(in the rows, 128 means zero)
Each path below is one point turned by a fixed rotation once a step. After each direction that follows a path, write how fast that rotation turns it, in degrees each step (0 if it stays still).
Each turn is a multiple of 5 degrees from 10 to 175, or 0.
Each row of a path follows its step; steps can be skipped.
Path 1:
step 0: [125 149 138 129 130 137 119 121 118 118 126 133 137 121 126 132 125 127
 122 127 128 128 122 119 137 132 126 127 121 128 136 139 136 135 121 110
 137 140 106 114 136 118 134 132 129 129 132 121 111 128 116 142 142 133
 144 140 136 122 121 134 127 117 125 128 129 135 132 131 135 131 134 134
 139 125 108]
step 2: [126 115 115 114 132 139 126 140 122 132 125 121 132 127 133 121 145 131
 139 139 133 125 133 136 120 135 108 126 144 122 142 127 121 128 140 134
 134 138 127 131 136 133 121 146 135 124 128 125 147 127 110 135 129 118
 119 129 113 126 124 134 118 130 129 123 122 111 128 132 129 130 124 126
 133 118 133]
step 5: [126 118 128 118 115 137 122 123 137 134 127 128 116 124 129 121 134 118
 116 126 113 120 138 136 126 133 134 132 124 126 124 117 145 122 123 129
 127 133 120 122 107 119 140 123 126 119 138 128 141 133 108 146 143 125
 135 130 126 124 131 106 123 127 132 126 129 126 121 139 124 130 128 134
 135 112 120]
step 14: [119 149 133 121 126 139 126 139 123 140 114 126 130 136 122 141 130 127
 148 107 130 123 122 139 132 137 127 123 126 129 130 130 132 132 130 126
 123 137 134 125 134 121 114 126 145 124 114 113 130 141 126 133 143 130
 134 105 133 130 139 135 128 138 122 126 127 138 119 133 135 131 116 125
 127 131 128]
step 16: [136 134 126 127 134 118 126 110 127 125 131 129 125 138 142 131 145 120
 112 125 123 130 137 140 128 122 138 129 153 129 139 126 135 111 142 140
 119 127 125 139 119 129 131 125 134 126 130 124 136 135 136 130 123 124
 123 139 122 112 120 119 124 121 126 113 113 125 137 136 125 140 128 125
 126 134 123]
step 19: [130 143 127 115 122 123 117 128 137 132 134 130 135 123 120 139 131 135
 136 140 131 129 131 131 120 133 130 138 120 134 116 128 136 120 132 136
 123 133 135 128 134 130 133 107 146 124 133 130 139 132 115 122 140 108
 121 127 134 124 136 128 153 132 130 127 111 121 144 122 125 139 139 130
 134 131 124]
step 20: [116 119 117 120 121 134 123 129 138 122 126 134 119 136 121 121 140 128
 125 128 142 122 140 137 135 132 123 129 126 128 132 121 121 116 142 141
 121 139 131 126 140 132 117 122 130 139 129 122 126 117 142 131 134 125
 132 146 123 137 132 130 110 129 130 127 133 115 120 142 115 140 145 127
 123 126 144]
step 21: [132 133 125 123 132 127 131 120 126 116 127 137 125 134 120 138 122 130
 120 121 121 119 128 140 143 118 129 131 132 126 142 138 141 129 128 118
 128 126 130 117 142 120 129 138 118 113 123 125 113 122 131 138 114 112
 138 132 123 112 125 154 113 119 137 127 124 127 125 116 131 121 131 124
 136 136 120]
step 26: [123 129 127 131 120 130 133 119 119 130 129 127 118 133 121 138 118 130
 106 110 117 130 132 127 124 132 130 117 108 151 122 129 142 125 119 122
 133 121 116 139 122 128 130 120 119 129 127 117 138 142 124 132 141 130
 148 134 131 119 136 135 131 120 132 130 131 115 115 136 123 128 132 132
 135 130 119]
step 27: [133 118 135 118 127 125 127 129 121 144 125 122 119 137 134 115 128 145
 125 123 122 124 133 145 136 134 140 126 145 130 136 123 111 118 132 127
 129 134 126 132 133 151 129 124 139 118 136 128 136 139 129 125 132 115
 127 134 118 131 123 129 150 125 131 132 131 142 117 118 132 124 135 125
 118 130 114]
[126 126 127 131 128 129 127 129 130 123 128 128 129 125 131 128 128 127
 126 126 129 127 126 128 130 125 127 132 132 131 127 125 128 128 128 127
 128 130 126 126 131 128 128 127 129 131 125 128 128 127 132 128 127 128
 125 128 131 124 125 127 129 130 128 125 129 125 128 128 128 129 130 127
 128 130 129]
85
[128 124 128 126 123 129 129 126 129 128 127 126 128 127 131 129 129 129
 127 129 130 127 127 127 125 128 128 129 128 126 126 128 130 128 131 130
 130 128 126 126 129 127 129 131 123 129 128 131 126 128 126 129 132 131
 130 129 127 126 126 129 124 125 125 128 128 128 126 129 127 128 127 132
 130 131 128]
140
[126 131 129 127 128 126 126 130 127 127 128 131 128 134 130 127 122 127
 133 127 127 129 126 125 125 126 127 129 128 126 127 128 131 129 126 128
 129 129 129 125 127 129 129 130 124 129 127 126 128 128 129 129 127 130
 126 129 127 127 129 129 129 130 129 128 128 128 128 129 131 131 130 128
 130 130 126]
100
[127 125 130 131 126 124 126 128 126 128 131 126 127 128 129 126 130 124
 126 127 126 127 129 125 126 130 127 128 128 129 128 126 128 125 133 129
 127 130 129 132 127 127 127 127 128 127 130 128 128 126 126 130 127 128
 126 127 127 127 128 130 132 129 130 130 129 129 125 129 127 131 130 130
 132 129 127]
100
[125 129 125 130 126 125 127 132 127 126 126 131 131 130 131 131 129 130
 127 129 128 126 124 129 128 128 127 129 129 125 130 125 127 128 128 129
 129 126 132 131 127 126 128 127 129 129 130 128 129 127 126 127 127 127
 129 131 126 128 128 129 126 127 129 128 123 125 129 131 125 127 128 129
 126 127 131]
80
[133 126 129 133 124 125 129 127 129 125 129 128 128 130 127 127 127 126
 129 126 130 129 127 128 132 132 128 127 129 127 130 130 129 130 128 130
 128 126 127 124 130 124 131 127 129 128 130 124 129 129 126 128 126 129
 130 127 127 125 129 128 129 127 127 127 130 126 127 129 127 129 128 129
 126 126 128]
85
